One turning vector, and how many ticks it has turned:
The counts run from 0 to 635.
[ -9   1  -6 -12  -7  21 -16  -9  11 -19  -6  -9   9   2   2  10 -26   4
   0  -1 -12  18   8 -35  -6  -4 -21 -12  -2   0  19   3  -4   4  23  12
  -6   0 -20   5 -12   0 -35 -10] -> 294
[-18  14 -21   0  -2  -2  20  -5 -18  34   2 -17  -7 -11   0  -8 -12 -11
   5 -10  20   5  15   5 -13 -12 -11  12   3   8   1  -6  19 -18  -2 -16
   8  11   0 -12 -22  -5   5 -16] -> 563
[ 13   8  -9 -10 -13  17 -23   5  -1 -41 -12   9  11 -10   7 -23   9   8
   3   6  13  -2  14   1  -6   6  16  13   6  -3  -1  -7  17  -9  11 -10
  -5  -5 -12  16  -6  30 -20  12] -> 526
[-10  -9  10  11  -3  12 -12   6  15   6  -4   6  -6   4  15  26  12   2
  21  15   0  -8   5 -17   0   2  -3  -5 -20   5 -22 -24  -7   4  19  15
 -15  -8 -10  17 -34 -10  -5 -14] -> 169
[  0 -10   4  24  -1  15   8  10   6  14   5  -8  -1  13  28  22  20   4
  -5  22  -9 -17  13  -5  20 -14 -13  -7  -7   4 -20 -24  -1  17  -5  -2
 -27  -2   9  -9 -10  -1 -12 -16] -> 34
[ -2 -16   2  26  -4 -23   6   0   7  11  14 -24  14   6  20   8  16  -1
  -3  16   7  -4  14  -4  16   0  -3  -4  -6  12 -24 -19  -9  17 -15   9
 -29   0   1  -6   3   8 -19  -6] -> 551
[ -6  12  16   3   5   7  10  12  -9  26  -5  10  -1 -14 -11   1  15 -24
  -2  -5   2 -16  16   1   7  14  -6 -12 -20  10 -21   0   7 -12   3  14
  21 -20  33   7   1  -2  26   1] -> 321
[ -8  21 -12 -32   6  31  -3  -2 -14   0  -6   3   4 -27  -9 -13 -12   5
 -15  -2 -16  16  -6  -4 -16   0  -4  -3   3   3  -3  13  10 -16  10 -17
  14  18 -10  -8   6 -15   2  13] -> 61
[ -4  22 -18   5  -6  -2   8   4 -12  30   8   0   6 -17  -7 -25   0 -12
  22 -13  19  19   4  11 -18  -3   9  13  10  11 -22 -10  15 -13 -10   7
   4   3  -1  -5  -8   4  24   5] -> 481
[-13  -3   6  -3  21  15  -1 -15 -20  -4   5   5  15   1 -27 -16   9   9
 -13 -11 -33  -8 -26   6   3  -6 -15  -5   3   1  15   7 -15   3 -12  -3
  11  15  10  10   3 -19  -8   8] -> 581
[-18  14  -1   4 -10  18  -2  -7  -4  27  -3   1  -4  -1  -5   6 -25 -11
  13  -5  19   7  12   2 -10 -21   0  13  10  -3  -1   3  10 -15   9  11
  -5  -8  -8 -17 -35  -5  23 -20] -> 262
[ -1  12  -5   9  -7  -4  -7   2  -3  14  10  -7  17 -11 -13 -28  -3  -7
  15  -2  16  19  -5  12 -19   2  24  15  14  10 -32   4   6  -6  -7  13
 -12   8 -12  -7   1   2  22  14] -> 482
[ -3   2  18  30   3 -15   6  -7  12   9   8 -18  29   0 -20  -9  11 -13
 -17   1  -3  -6  -1  10  10  -4   3  11   1  11 -19  14   1  17 -18  10
 -16 -11  19  -9  24   7   3  12] -> 625
[-25  -8 -14  -4   8  -1   6 -20 -13  14   3 -24  15   5 -16 -10  -9   3
   4  -5  10  13  -8   1  -2 -13 -24   6   6   8  13  -4  -9 -14  -4   4
   5  19 -11  -1 -36 -19 -13 -15] -> 129
[  0 -17   4  15   0 -10   2  -9  -3   7  21 -21  23  16  13   3  12   3
 -11  18  -1  -1  -1   0  22  -9 -11  -4   2   5 -21  -9 -14  19 -22  13
 -27   7   7 -11   3  -1  -6  -3] -> 634
[  5   5  22   9  -4   7 -20   4  14 -27  -5   1  30  -7 -11  -6  24  -3
  -7  15   9 -10   7  13   2  12  16  21  -1   4 -26   5  11   3  13  -3
 -15 -20  -9   9   1  16  -4  15] -> 317
[-12   5   4  -9   8  -5   2 -14  -8  11   7  -9   8 -12 -34 -14 -15 -10
 -26 -11 -18  11 -22  -4  -8  -2  -7 -11   2   8  -2  21 -11  -2  -5   3
   9   8   3  -8  25 -21   9  19] -> 280
[-19 -18 -17  -4  17   2   0 -20  -9   1   5 -11   0   8  -5 -16   2  15
  15  -2  -5   1 -23  -6  -7  -9 -19  -2  -1   0  15 -22 -19  -4  -8  -2
   8  24  -9  26 -23 -17 -24  -8] -> 213
[-11  -4 -13  -7   1   3   0   5  12   4  -8  -3 -18 -12   7   0  -3  -1
  16  -7 -14  12   4 -41 -17   6 -19 -28 -21  11  -1 -18  -9  -1  15   3
   8  12  -3  22   1  -9 -32  -1] -> 596
[ 17  15   3  18  -1   8   2   6  22   4 -10   0  18  -9   3 -21   8  -8
   2  -5 -15   7  -7  10  -8  -5  20  10   0   5 -24   9  15  17 -10  10
 -15  -2  15  -5  33  24  10  22] -> 324
[-20 -15 -16  12  -3 -19  15 -14 -18  21  15 -26   4  -7  -7 -33   6   4
  13  -6  20  11  -8  19  -8 -13   0   8   6  11  -4  -7  -4  -8 -19  -8
  -5  23  -2  -4  -7  -6  -4   1] -> 47
[ -7 -19 -21   1  -1 -39  -7 -19 -10  -8  23  -5 -19  13   2 -16 -22   6
  -8   4  16  -5  -8  -5  -3  -2  16 -13   7   1 -11 -12  -8  -7 -19 -12
  -6   5 -14  -3  10 -10  10   0] -> 132
[  7  10  -2   7  12   1  12  -7  13   8 -17   4  20  -2   3  -9  19 -12
   1  -5  -7 -19 -10  18  17   1   4   4 -14   8 -10   6  21   5 -12   9
   8  -7  36  33  11  15  18   6] -> 540
[ -4 -29 -15  -9  14  -2   1 -26 -10 -13   4  -4   7  21   7 -12   0  17
   1   1 -13  -3 -27   2  21 -16  -7 -19  -2  -5  10  -7 -19   4 -22  13
  -5  20   3  16  -3 -13  -7  -4] -> 507
[ -3   6  11  16  -6  20 -10   8 -15   0  14  13  -4   5   2   0   9  14
 -15  18   2 -23  13  13  -3 -17  15  15  14  -9  -9 -14   6   7  -3 -30
 -21  -4  -6 -25 -12  -4  11  -5] -> 485
[-13  13  -1 -14   9   6  17 -10 -20  28  -3 -13  18 -15 -12  -5   9 -12
 -16   5  13  -6   7  22  11  -1 -10  11   3  14 -14  13  13 -25  -1 -10
  15   5   5 -13 -15 -15  20  -5] -> 488
[ -3  -3 -20  -7  -5 -24  -3 -14  11 -13   7 -16  -8  12  10  14 -36  -5
 -28   6  10  -4   9 -27   8   0 -10 -14  -1  -4  20   1   7   2   2 -10
   0  -5  -7  -2   8   6 -21 -11] -> 510
[ -3   5  -2  21  -6  -8 -15  -4   8  -7  -4   7  13  10  -7 -16  -5  -7
  30  -8  22  -3   6   7  -4  -4   9  21   7  -6   7 -11  13  -1  -5  30
  -2 -21   6  25 -27  24   6  -7] -> 390
[ -8  16 -10 -26   2  18   0   6 -12 -10  -6   4  -4 -29 -10 -14   0   3
 -15  -3  -9   7   6 -12 -21   6  -1  -5  -8  10  -2   6   8 -15  19 -28
  18  12 -16   2   8  -7 -13  16] -> 144
[-13  -4  -6  19  11   1   7 -13  17  19 -20   2 -10  12   5   5   2  -2
  24  -2  12 -24  -8  13   3 -14   1  14 -22  -1   1  -2   6 -11   4  14
   5 -13   7  33 -34   2  11 -20] -> 171
[ -6  24 -12 -14  -9  26  -3  -1 -19  10   3   6   0  -7   1  -6 -21   6
  -6   2   6   2  15  -3 -17 -18  -6  10  20  -1   9  -6  18  -9   3 -21
   2   7 -16 -26 -26  -7   6 -15] -> 52
[ -8  15 -16  12   8  15  13 -16   9  33  -4 -13  17  11   4   9 -14  -7
  13  -2  -8   9 -16   4   0 -19 -18  15   9   2  12  -9  13   9 -12  14
  -4   7   3  -1 -23  -2   9 -19] -> 338
[ 10 -16 -28 -12  -5 -11  -1 -17   4 -21   3   0 -17  11  31 -13 -23   8
 -14  -3  -6  -4  -6 -15  14  -7   7 -27  -8  -5  13   7   0   0 -11   4
   4   6   9   8  29   9  -4   5] -> 291
[-13   6  -6  -6  11  18  -7 -13  -3   4   6  -8  20   7 -16   5 -18   1
   0  -9 -24  17 -19 -18  -2  -6 -31 -11  10   7  11  -3 -15   8  -3  24
  -3  16  -8   2 -17 -21 -12  -4] -> 505
[ -3  -3  -6   9   7 -16   0  -7 -25 -10  24   6 -12   6 -14 -20  -3  12
 -28   8   1 -28  -7  17   0  -8  13  -3  12 -11   2  -5   0   3 -25 -34
   0   4   0 -12  17  -5  11   9] -> 57
[ 21   7  -3 -17  -9   3 -18   6   1 -35  -2  11  12  -6   3 -20  -8 -10
 -13  -6   4   1   8  -9   9  15  17 -15   0   0 -10  10  11  -4   5  12
   7 -13   9  11  28  26  10  21] -> 450
